(in the rows, 128 means zero)
A state moves one step at a time under one of 6 hidden systems, and each row is a state written as 26 numbers. Each run below is a few steps of one system.
run 1, lene:
[[170 123 177 113  99 136 115  69 105 118 128 160 133 130  79 184 143 168
  135 140 152 145 143 145 141 143]
 [169 111 153 152  94 109 121  71 115 151 133 106 117 112 136  94 117 154
  149  85 164 122  88 159 101 113]
 [130 156 181 131 162 181 141 106 158 169 145 106 142  97 112 131 129 173
  128 111 139 165 122 154 137 150]
 [134 122 177 116 102 108  99  99 115 164 106 108 120 131  64 141 156 138
  164 115 173 133 139 122 137 169]
 [141 120 126 157 120 138 115  93 108 151  98  60 141 121 130  75 103 137
  149  68 163 122 148 144 133 125]
 [100 131 159 125 180 178 128 128 132 182 122  99 143 104 149 132 142 145
  180 120 136 153 153 102 113 156]
 [ 93 130 146 125 115  95 100 160 118 171  79  75 105 145  99 113 164 103
  151 123 130 109 135 118 139 181]
 [109 122  99 151 128 148  98 124 109 126  88  75 167 142 134 101  96 103
  144  98 114 104 196 134 154 123]
 [ 82 102 121 127 145 153 120 159 118 161 128 138 144 135 186 120 124 117
  190 140 118 126 144  79  90 146]
 [ 83 147 103 123 127 104 119 202 138 159 112  97 110 156 138  99 159  86
  116 153  84 120 114 136 171 165]
 [100 124  79 110 121 115  96 135 130  85 126 126 178 148 112 140 104  86
  130 132  93 109 201 121 153 109]]
run 2, lene, 11 rows:
[[135 145 136 126 134 131  78  70 137 141 114 140 123  81 112 118 138  93
  172 171  92 131 146 122 139 142]
 [ 98 142 143 171 114  90 101 150 153 159 127 137 144 165 123 108 107 128
  122  63 154 119 124 113  89 113]
 [128 117 113 103 136 178 176 166  95 149 149 103 146 158 134 127 128 150
  126 142 151 150 154 142 181 153]
 [123 107 114  99 135  95  96  88 134 117 121 101 111  79 122 120 160  87
  176 162 108 125 123 106 138 147]
 [108 166 113 162 141 110 109 153 155 133  83 130 142 125 130  88  97 118
   90  85 130 120 141 115  84 107]
 [112 113 135 132 151 182 176 170  95 144 148 144 130 179 127 163 123 137
  136 146 148 123 158 102 151 125]
 [121  77 109  96 107  90 118 118 115  90 118  92  96 111 152 126 172 104
  145 151 106 116  99 124 148 160]
 [133 180 102 148 143 123  90 128 148 114  88 143 156 101 148 108  99 115
   91 123  80 128 151 150 101  95]
 [106 124 155 139 131 154 162 170 120 155 173 184 134 183 119 170 112 139
  149 142 138 104 137 103  95 104]
 [122  82 112 105  77 112 149 141 121  98 148 100  99 138 138 107 151 123
  108 151 124 124  78 147 183 176]
 [156 161  91 128 147 113  74  72 148  93 118 151 166  81 135 127 120 112
  111 131  90 160 158 140 139 100]]
run 3, fami:
[[128 126 145 174 105 139 108 104 126 142 139 162 118 146 129 114 108 112
  146 136 119 114 118 118 141 123]
 [120 110 131 128 134 125 124 125 144 142 168 108 157 134 160 123 137 142
  142  96 134 160 114 134 139 135]
 [134 155 107  79 114 127 124 135 126 156 126 117 152 115 108 113 123 127
  136 152 127 138 153 157 129 138]
 [127 135 122 144 130 110 129 110 131 135 125 128 108 120  85  99 110  97
  145 123 154 105 131 103 115 107]
 [105 115 123 149 142 138 136 140 137 121 115 125 123 130 148 106 133 136
  105 100 164 155 118  87 134 150]
 [148 131 101 115 141 116 114 141  93 130  98 119 137 139 152 138 157 126
  119 139 117 152 156 138 156 136]
 [133 123 128 109 142 104 122 122 118 112 101 100 121 111 116 148 132 120
  143 123 111  88 146 139  88 100]
 [ 89 132 156 154 122 161 145 152 142 119 106 138 105 132 123 118 107 127
  110 127 118  93 120 113 103 143]
 [116 100 136 161 121 145 118 133 115 124 145 145 122 162 159 136 140 121
  131 135 105 137 114 119 179 149]
 [135 112 109  94 109  98 107 122 128 113 152 111 170 129 156 146 133 134
  141 120  96 130 133 170 128 117]
 [115 166 122  98 126 130 144 144 154 149 144 140 140 113  91 115  93 119
  133 151 111 100 138 146  82 105]]
run 4, fiv (11 x 26):
[[104 159 123 106 144 141 138 147 151 126  86 131 100  85 101 105 126 109
  113 171 120 119 135 100 103 155]
 [114 106 138 166 116 125 111 132 113  81  85 159 110 162 114 160 127 113
  107 120 132  98 147  81 128 129]
 [135  98 110 105 129 119 136 155 105  86 116 120 138 137 187 165 148 155
   97 126  94 132 122 156 119 123]
 [129 161 129  89 151 118 126 152 146 144 142 129 125 101 106 153 151 108
  133 183  64 118 125 165 128 120]
 [101 130 165 148  86 121 126 128 155 121 150 151 123 156  65 137  93 113
  131 125 118  72 125 136 112 117]
 [132 107 122 146  82 161 145 130 119 102 160 182 152 166 170 128  93 163
   97 124 131 141 115 141 135 128]
 [156 135 108 108 165 107 138 120 148 135 186 148 135 113 150 146 165 131
  123 151 122 193  96 137 164 113]
 [135 167 135 101 136  95 141 118 169 142 150 100 124 102  38 112 124 120
  117 111 166 127 126 140 121 106]
 [149 130 136 155 106 175 164 113  99 129 103 165 113 137 108 101  76 151
  119 126 185 102 145 101  89 115]
 [164  90 140 156 145 133 136 106  88 115 114 153  84 129 194 144 179 152
  121 135 147 169  83  98 142 144]
 [159 152 137  92 158  77  94 113 135 138  96  73 127  98 103 157 191 141
  110 112 120 164 125 170 151 143]]
run 5, lupi (11 x 26):
[[ 94 121 152 132 126 158 106 139 124 152 136 102 176 156 126 157 105 134
  168 104  94  97 186 157 122 122]
 [ 98 100 124 115  84 137 116 122 139 146 180 131 155 132 156  97  90 111
  192 139 101  98 120 138 108 130]
 [ 82 150  94 129 142 134 113 140 185 141 168 128 168 108 146  75 107 102
  131 128 113 164 129 109 155 140]
 [101 137  87  90 123  91 113 152 141 129 143 141 176 153  91 126 122 110
  130 122 172 158 175  87 144 135]
 [135 126  73 101  92  97 163 160 112 117 122 139 112 143 105  80 104 110
  111 139 180 109 126 107 111 114]
 [124 133  93 134 165 139 179 153 134  75 116 145  82 110 124 119 133 105
   78 163 136 128 115  81 148 118]
 [131 122 126 147 139  87 108 155 109  83  76 156 102 157 127 178 172 118
   81 129 118 127 129  97 136 132]
 [164 132 124 142 120 112 137 159  81 116  90 121 114 164 143 157 131 139
   93 119  95  86 137 182 112  85]
 [133 118 158 117 154 154 156 134 135 112 160 137 112 112 144 182 135 139
  133 163  58  93 105 168 107  95]
 [104 137 181 150 105 123  87 125 175 137 165 161 145 141 133 155 138 141
  121 124  71 136  93 163 145 148]
 [151 141 129 132 104 131 104 107 136 150 181 135 197 155 138 133 104 159
  126  93 127 167 147 186 161 112]]
run 6, lupi (11 x 26):
[[129 147 166 174 134 217 109  95 130 111  98 175 149 116 153 146  95 163
  104 139  91 142 159 136 130 143]
 [142 101 146 142 146  91  92 114 100 187 162 129 140 162 173 158 166 123
  203 102 129 148 119 125 120 103]
 [106 141 130  85 106 127 132 145 151 161 130  35 143 103 113  80 123 131
  133 111 105 114 123 200 144 168]
 [114 141 137 122 121 182 115  65 161 111 148 177 159  90  79 126  73 118
  153 156 134 124 173  95 115 125]
 [106  93 125 166 118  99 122 135 130 155 151 152 121 161 179  89 136 129
  153  81 192 165  87  60 106 137]
 [132 140  72  97 150 139 151 168  98 146  93  52 128 128 127  86 153 108
  105 145 143 158 161 145 206 164]
 [134 124 112  85 123  90 110  85 123  76  83 137 117  83  61 153 121  97
  144 157 136  82 169  95  78 102]
 [100 126 155 198 127 150 160 170 136 131  99 162  85 148 162 102  97 142
   92  98 147  89  87  86  50 114]
 [120 100 120 160 182 177 149 163  84 126 131 107 115 176 172 165 168 106
  133 156  90 142 154 120 229 142]
 [134 111 103  79  90  39  47 107 124  86  92  96 152 110 130 161 156 102
  147 124  64  97 146 171 110 120]
 [113 193 142 138 132 168 155 164 164 159 131 156 161 116 126 103  47 156
  103 108 100  86 137 170  29  77]]
run 7, fami:
[[120 148 140 120 111 104  83 145 144 106 107 155 157 141 136 172 139 148
   90 123  73 133 136 169 116 135]
 [129 127 157 127 127 146 163 152 109 160 168 143 126 166 101 167 108 135
  155 141 115  76 133 160 101  84]
 [108  85 142 118 100 162 163 105 148 107 170 129  99  99 140  97 114 133
  142 156 128 114  75 119 132 160]
 [136 153 111 146 102 108  85 102 161 116 159 171 160 130 128 110 122 124
   88 133 107 173 114 146 182 133]
 [152 141 122  92 148  94 134 126 128 162 174 142 175 151 108 164 127 147
  153 107 169 158 148 135 103  80]
 [142 138 118  84 127 138 185 137 121 148 116 104  89  87  99  84 125 138
  125 156 177 117 105 125  95 141]
 [145 142 131 181 144 137 112  81 135  90  92 142  92 103 101 102 137 104
   88 132 145 149 123  90 186 141]
 [144 108 140 148 142 101  88 116 104 115 100 143 160 162 166 178 150 170
  117  66 156 170 147 109 109 119]
 [154 147 137  92 152 154 159 165  83 174  86  90 118 115 153 138 138 161
  138 147 107 109 140 186  81 124]
 [113 121 179 148 132 169 124  79 143 117 111 103  80  80  77 127 127  96
  156 160  89  72 126 127 138 144]
 [ 89  99 163 193  65 131  75 105 153 108 134 161 158 170 149 119  99 143
  117  68 130 129 118 111 137 160]]
run 8, pap, 11 rows:
[[113 100 101 158 127 100 151 184 111 122 133  74  97 176 159  96 155 106
   94 100 131 122  90 135 191 142]
 [125 126 129  72 146 140  89  83 149  98 126 104 188  85 121 180 150 146
  140 131 101 173 184 147 150 151]
 [139 151 133 126 104  97 117 126 124 173 124 175 119 125 112 108  93 119
  171 141 140  82 121 120  22  82]
 [ 97 127 121 180 133 188 190 185 120 138 140  92  92 164 132  77 107 106
   98 134 129 101 110 125 192 145]
 [120 103 120 101 121 105  73  93 138  70 102 138 151 115 134 175 185 132
  111 137 123 194 149  98 190 193]
 [155 141  99 102 125  60 103 121 129 140 139 142 175 123 148 139 100 136
  155  92 124 109 139 156  26  42]
 [ 99 145 157 140 166 225 222 187 133 182 164 110  93 134 102 107  94 121
  145 170 123  80 121 131 127 126]
 [112 113 130 136  79 106  90 109 134  66  76 148  78 122 101 119 174 104
   74 167 124 152 100  93 208 219]
 [169 111  80 143 132  72  71  77 119  77 127 140 208 137 184 154 101 146
  119  50 130 156 167 143  93  48]
 [103 134 167  90 187 186 209 198 125 218 193 127 129 136 143 163 120 162
  194 153 133 108 119 136  50 102]
 [120 157 143 111  76 115 144 147 144 114  94 106  36 106  46  85 163  83
   78 212  90  90  71 158 204 209]]
run 9, pap:
[[116 153  99 104 164 112 144 161 150 149 138  92 142 118 132 100 140 124
  112 113 143 159 126 129 135 128]
 [135 150 122  97 153 126 134 121 126 128 105 120 125 108  72 138 140 119
  125 149 150 132 165 116 133 131]
 [140 112 114 139 121 123 137 119 101 104  77 126 102 119 133 109 115 125
  122 118 159 105 133  98  87 116]
 [122 120 121 151 169 156 139 163 100 123  94 109 118 137 181 137 142 133
  109 124 104 130 136 125 135 128]
 [116 117 150 103 131 110 101 138 118 124 110 121 127 139 119 187 168 123
  142 145  86 112 142 142 128 141]
 [125 119 131 128  76 130 110 113 119 117 124 132 136 135 125 117  86 125
  146 129  93  72 134 164  96 116]
 [101 114 133 171 121 181 137 131 136 138 162 161 129 146 164 106  99 114
  141 143 105 123 118 113 153 135]
 [ 98 123 124 115 113  84 103 151 160 126 167 144 142 150 130 140 160 119
  118 126 121 167 103 119 167 161]
 [140 146  98  81 116  99 127 114 151 119 167 130 175 115  92 122 103 131
  125 120 136 136 150 157 119  97]
 [127 139 126 129 147 162 180 124 139 139 151 155 104 100 107 103  97 124
  137 155 167 124 117  88  96 113]
 [124 138 113 151 148 113 147 161 133 103  93 126  88 127 128 111 158 122
   60 126 148 156  95  98 164 153]]
run 10, nupa, 11 rows:
[[148 144 158 194 184 138 101  85 160  91 114 103 125 101 151 150 156 140
   61  86  87 165 108 157 188 121]
 [104 131 155  77 149 116  91 163 115 163 101 109 185 144 152 200 159 164
  169 105 108 141 180 143  73 143]
 [152 129 144 126  62 145 146 137  86 188 119  95  92 136 122  66  99 124
  164 155 108  60 101 207 110 137]
 [ 92 120 169 176 122 207 110  54 187  86 144 137 134  81 109 105  93 122
  121 128 100 135 130 108 181 171]
 [106 115 116 142 121  64  43 119 138 164 146 161 196 171 163 142 146 119
  175  77 148 186 155  85 125 135]
 [158 141  93  95 168 125 190 167  97 213 186  55 130 137 128  87 122 114
  180 129 150 117 123 178 143  79]
 [ 93 116 120  90 118 163 162  94 157  78  95  92  94  45  55  80  99 104
  127 163 164  94 146  75 118 171]
 [135 130 102 223 106  82  67 108 113  95  60 185 126 173 146  93 117 109
   78  72 177 154 142  54 138 121]
 [144 113 116 148 252 143 166 186  90 163 151  93 123 166 206 187 189 125
  149 116 111 159 133 118 164  76]
 [104 118  91   4 107  93 147 177 121 103  85  40 103  73 109 129 161 108
  136 193  83  78 125 170 100 176]
 [134 179 118 196  55 161  94 106 131  70  50 173 132 140  83  81  35 116
   46 121  95  61 171 157 116 111]]
run 11, nupa, 11 rows:
[[169 163 128 121 123 143 146 110 123 139 119 136 104  94 106 104 112 130
  113 168 106 112 109 175 119 111]
 [ 96 126 182 154 127 138 110 105 168  99 124 148 125 122  96 158 127 144
  109 106 129 127 121 100 120 148]
 [148 111 130 132 108 112 110 132  96 153 141 145 153 174 165 144 147 160
  137 106 148 165 123 142 139 138]
 [158 135 134  97 161 146 150 103 129 152 155  92 121  79 126 130 141 133
  160 150 109 129 116 170 128 107]
 [ 95 143 151 112  98 117 107 113 166 126  97 115 131  98  82 103 112 136
  119 110 144 116 128 122  93 164]
 [146 128 145 190 117 150 114 111  95 149 113 153 132 175 132 120 113 142
  124  96 166 145 146 115 158 127]
 [132  87 134 119 179 133 134 108 118 135 156  95 119 105 172 152 171 123
  175 130 121 149 112 113 140 127]
 [120 155 102  79 112  89 108 143 144 143  94  71 143  91 115  87 133 120
  115 123 118 130 129 165 114 153]
 [128 151 144 174 123 172 126 115 113 135  89 131 130 150  85 114  78 120
  124 115 139  88 184 122 124 111]
 [100  63 142 172 133 141 126 122 111 117 134 140 105 149 191 136 147 120
  165 119 133 126 103  65 133 150]
 [139 143  75  97 144  95 112 144 137 138 141  87 146 109 167 100 163 106
  116 146  89 170 116 165 186 143]]
run 12, fiv (11 x 26):
[[140  89 115 124  83 142 124  99 106  88 137 148 148 134 163 124 106 146
  127 130 124 124 130 138 128 132]
 [142 154 113 133 162 107 113 136 145 148 146 141 137 114 165 122 147 117
  121 135  99 163 101 140 132 110]
 [101 144 152 111 145 119 140 147 161 152 151 106 133 127  65 139 139 122
  137 117 151 126 132 122 135 132]
 [138 110 113 133  78 149 143 107 103 103 116 140 128 137 110  98  85 130
  126 132 160 103 149 121 125 129]
 [150 120 118 162 158 137 125 110 118 113 120 153 118 115 194 125 135 133
  119 129 120 157 102 108 120 114]
 [121 144 141  93 161  90 119 151 145 149 124 101 127 121 105 157 184 136
  120 119 136 162 120 127 137 148]
 [138 136 120 111 107 136 135 121 102 129 100 104 126 135  64 120 101 118
  133 134 142  84 174 148 132 119]
 [132  91 139 168 119 166 134 107 103 108 118 156 112 123 184 120 102 138
  147 132 116  95 109 113  84 111]
 [115 127 145 131 129 106 100 150 142 143 132 139 126 136 166 142 180 141
  110 131 105 177  88 134 149 171]
 [133 155 120  99 137 111 112 124 139 137 137  92 164 140  61 150 133 113
  130 117 125 132 180 163 179 117]
 [130 109 118 129 109 149 151 114 120 126 147 128 137 120 126  99  63 121
  167 123 140  71 141 127  69  84]]

Which system made each run below?
run 13 (2 x 26):
[[129 104 125 154  88 110  89  89 116 121 100 115 107 111 150  77 124 101
  151 127 112 108 107 126 132 148]
 [ 99 132 129 170 148 142  91 132 147 150 136 122 176 152 162 118 111 124
  137  86 113 149 158 122 140 124]]

pap
run 14 (2 x 26):
[[180 137 130 148 117 156 146 132  67 157  64  83 101 119 175  90 123 160
  110 117 126 112 119 194 107 128]
 [135 127 178 122 207 175 140  85 136 137 138 104 105  69 114 180 155 119
  181 159  88 113 137 126 125 114]]

lupi
run 15 (2 x 26):
[[134 147 125  96  69 147  70  86 123 144  92 137 188 107 115 104  89 153
  147 129 132 144 185 156 108 165]
 [133 120 111 184 157 124 118 147  90 187 146 144 127 178 172 106 121  90
  182 120 127 118 136 103 126  82]]

fiv
run 16:
[[123 134 142 154 112 153  95 105 148 118 114 167 159 118 176 120 103 164
  109 107 113 154 123 131 100 141]
 [130 152 159 138 150 126 117 140 129 198 160 140 127 149 123 149 156 126
  165 146 108 145 119 144 150 131]]

nupa
run 17 (2 x 26):
[[ 96 134 117 127 169 144 146 105 198  87 162 151 129  62 126 106 103 109
  112 138 132 141 110  71 100 119]
 [122 177 114 134 142 105 147 190 149 124 108 180 127 159 103 135 133 144
   44 121 163 158 124 102 114 119]]

pap
run 18 (2 x 26):
[[133 105 106 135 164  90 146 135 121 121 123  64  96 117 151 107 156 105
  124 101 135 120  96 121 136 110]
 [118 148  97 107 153 149 136 157 123 108  67  94 137 108 127 119 122 129
   91 139 120 130 171 127 129 146]]

nupa
run 19:
[[ 84 103 102 139  76 108  98 158 117 148 130 128 147 180 137  88 120  97
  155 121 139 122 143  97 160 165]
 [139 118  73 138 153 143 145 117 118 120 168 111 147 128 141 100 103  83
  149 139 117 127 151 129 180  86]]

nupa
run 20 (2 x 26):
[[114 112 109 133 100 182 129 109 124 145 136 104 172 117 171  66  79 146
  145 108 144 144 148 136 132 153]
 [117 133  95 101 168 121 114 113 136 159 140 123 141  91 132 103 142  96
  186 159 142 163 147  78 130 134]]

lupi
run 21 (2 x 26):
[[102 116 104 147 103  78  89 127 161  54 109 132 183 152 135 133  97 142
   64  41 144 133 150 113 104 107]
 [149 141  81  86 134 159 187 208  73 164 134 170 146 164 178 133 106 151
  129 176 137 135 147 139  86  99]]

lupi
run 22:
[[144 137 152 105 176 147 133 106 140 110 130 156 110  84 129 187 166 139
  127 177  98 154 124 118 127 130]
 [127 137 150 110  80  61  95 146 141 130 114 126 136 144 109 147 147 152
  102  96 120 118 102 170  92 135]]

nupa
run 23:
[[102 172 139 135 117 167  98 119 155 141 112 152 183 120  97 121  63 132
  137 118 107 100 186 139  72 113]
 [ 94 100 159 181  97 145 138 145 114 180 165 169  96 188 140 106 121 115
  178 132 155 108  92  79 129 146]]

nupa
run 24 (2 x 26):
[[149 129 140 163 140 102 136 143 112 139 146 168  89 163 124 148 156 111
  118 140 128 135  93 118 150 104]
 [142 121 157 102 124 130 144 108 144 103 144  92 135 111 100 153 137 166
   96 101 140 137 115 169 145 134]]

fiv
run 25 (2 x 26):
[[115 117 146 136 138 172 135 129 104 163  75  52 122 115 151  92 138 157
  136  96 159 142 142 132 142 185]
 [114 130 153 140 166 144  81 107 109 172  81  82 129 116 130 141 160 105
  186 127 103 127 176 121 146 158]]

lene
run 26, 2 rows:
[[ 86 154 138 104 102 173 169 202 147 175 171 133 161 171 116 117 102 159
  106 130 133 136 132 163 146 161]
 [152 105  93 112  92 114 123  77 123 101 193 165 135 134  94 122 119  90
  151 173 133 139 130 124 198 122]]

lupi
run 27, 2 rows:
[[131 104  78 113 110 154 146 143  97 100 148 143 152 154 156 124 111 120
  121 155 126 140 156 125 177 131]
 [129 120  97 107 148  84 112 122 143 119 153 146 119  99 160 123 149  98
  151 160 101 140  97 104 110 113]]

lene
run 28, 2 rows:
[[128 101 137 128 126  65  92 107 133  91 110 159 133 139 128 177 150 136
  131  90 164 136 126  75  72 108]
 [150 155  98 104 135 125 167 202  85 156  91  97 115 155 147 116 143 150
   81 136 123 128 127 180 134 129]]

fiv
run 29, 2 rows:
[[149 123 130 165 107 151 131 107  97 150 134 142 104 144 131  98 105 108
  147 148 124 105 120 136 153 119]
 [115 110 130 129 145 119 108  98 162 111 157 115 152 102 161 128 135 134
  141 100 128 160 114 114 129 129]]

fami
run 30, 2 rows:
[[ 93 123 124 137 148 213 154 109 153 123 141 178 122  80 155  88  91 122
  151 175 146 151 131  48 115 161]
 [119 137 135 168 157  54 102 165 136 143 113 141  85 170 122 143 205 100
   97 116 145 172  85  82 177 151]]

lene
run 31:
[[119 167 157 184 176 203 110  84 174 120 128 157 169  88 128 122  72 138
  111 103 104 139 167 123 113  98]
 [105  84 117  94 102  69 130 168 112 154 165 169 134 179 159 147 155 139
  172 116 190 155 104  67  79 142]]

fiv
